The same turns and mirrors carry the whole set onto itself, and each row onto the other rows of its family. Which rows share a family with each named row? Give them in list order.
These 15 rows form 3 families of 5 rows each.
K309: [ -9 -14 -46 -13  32  35  11 -20  -8   9 -14  24 -15 -10   3   2  20   5
  -7 -36  14  -9  20   3 -11  32 -17  44  -2 -13]
K223: [-29  30  41   5 -35  -4  19  27  19  26   7 -13 -29 -26  23  10  -3  60
  13   9  -5   5  22 -17  -2   9 -23  36  19  33]
K220: [  8 -29  18  23  -1  36  -8 -21  16  19   8 -24 -20 -39 -53  -7  13   0
  14   8  23  37 -13   8 -19 -42  15  18 -14  -7]
K509: [ -7   5  37  39 -29  18   0  33  26 -22  24  -2 -41   7 -26 -18  -5 -22
 -27   7  55  -4 -11  -8  -4  20   0 -27  15  -9]
K204: [  4  27  34  44 -23  -3   7  41   4 -25  11   7 -45   9 -33 -22  -6 -25
 -45  24  30  -8 -14  -8  -5  19   2 -11  -6  12]
K962: [-17  34  29  10 -62 -12  31  42  28  20  11 -11 -19  -2  14   6  -7  51
  19   4  13  13  13 -33   2  12 -27   2  24  11]
K85: [ 22  -1 -25  -2  -9 -43   3  20 -36  37 -12   6  10  32   8   9 -22  57
  10 -10 -18  -1 -24   4   7 -18   5  -6 -16  -6]
K435: [  3 -10 -17   3 -14 -24   4  19 -26  38 -12  -2  16  25  33  19 -33  48
  -1  -6 -12  -9 -17   6  41 -23 -14 -13   7   1]
K675: [  6 -33   4  -9  14 -25  -2   3 -24  24  -7  11  -7  23  21  12 -34  48
   5   3 -25 -15 -17  17  31 -16   9 -14 -17   2]
K946: [ -2 -17 -63  17  24  14 -14  14 -29  25 -27   9   4  -3   6  -1  25  -4
 -20 -34  11   1   3   6 -16  21  -8  54   4 -16]
K706: [-11 -32 -60   7  18  37   2  -8 -15  10 -34  11  11  -1  27   5  -5   7
  -8 -20   9   5   8   2  -2  23 -16  48   4 -30]
K535: [ 10 -30   1  44  -6  30  -8  12   8  12 -16 -18 -15 -34 -44 -24   7 -14
   2  32  15  46 -16  -9 -26 -20  17  44 -30 -13]
K682: [  6 -21 -10  30   2  59  -5 -17   6  10  -5 -19 -10 -32 -44 -28  -8  -6
   2  30  41  32 -23  -1 -12 -24   3  27 -17 -24]
K610: [-16  41  36  17 -47 -20  16  43  12  14  11   1 -18  23   0   7   4  59
  13  12  -4  10  34 -21 -13  17 -17  32  18  10]
K515: [ -5   5  38  27 -20  -6  11  28  19 -25  10   4 -54 -15  -8  -3  -9 -30
 -39 -19  31 -12 -24  -2 -14  27   7 -29   8  14]

Which other rows belong to the same family as K435? K509, K962, K706, K682
Which other rows belong to the same family as K223? K309, K220, K675, K515
Which other rows belong to the same family as K610? K204, K85, K946, K535

The same turns and mirrors carry the whole set onto itself, and each row onto the other rows of its family. Which rows share a family with each named row? Give them in list order.
These 32 rows form 4 families of 8 rows each.
K718: [-11 -64  -2  -9  10 -41 -29  23  26]
K323: [-38 -22  -1 -13   3  10  16  25  26]
K449: [ 18 -71 -19 -25   0  22 -18  14  20]
K940: [-37  18 -11  17  11  -2 -20  22  32]
K863: [-35 -47 -16  -4 -31  -7 -39 -15  19]
K467: [  4 -26  -8  19 -17  -3 -83  15  24]
K438: [  8 -16  15  -7  47  32 -26  36  31]
K530: [ -1  -2 -13  28  -6  54 -27   5   5]
K45: [ 16 -79 -18  -5  -4  24 -23  20  -3]
K430: [ -8 -17   8  27   2  11 -86  32  20]
K767: [-13 -44 -19  -7  15   3  23   9  10]
K588: [-19 -36 -15  33 -39   6 -27 -11  19]
K306: [  8 -17 -15  19  18  60 -25  15   7]
K218: [  6 -35  -3  21  -2   2 -87  15  16]
K832: [-37  11   0  13  31 -21 -33  20  25]
K611: [-25 -38  -5  -7  27  21  20  21   6]
K758: [-36 -43 -19  21 -33  -8 -21 -10  16]
K958: [-37  15   5  22  15 -13 -37  22  24]
K457: [ 15 -81  -2  -4   4  17 -47  16  -7]
K866: [-39 -39 -31  20 -30   4 -17 -10  23]
K996: [-19 -60  -4 -11  18 -37 -34  35  22]
K224: [-29 -25  -8  -7  18  11  24  24  10]
K856: [ 14 -39  -1  11  12  16 -87  -1  19]
K732: [ 16 -19  10  -4  47  21 -34  49   7]
K384: [-44   9  18  20  10   6 -49   4  29]
K789: [-11   6 -11  17   3  54 -30  11   3]
K459: [ 18 -70 -10   2 -14  35 -31  21   4]
K72: [ 20 -21  17 -13  43  12 -45  43   7]
K765: [ -4 -21   0 -22  51   6 -34  47   8]
K739: [-23 -45  -2  -8  -3 -51 -35  21  17]
K874: [  3  -9  -1   9 -21  51 -18 -10  13]
K956: [-27 -54  -1 -17  30 -26 -47  31  37]

Which other rows belong to the same family as K732? K530, K45, K218, K758, K958, K996, K224
Which other rows belong to the same family as K940? K430, K767, K588, K306, K457, K765, K739

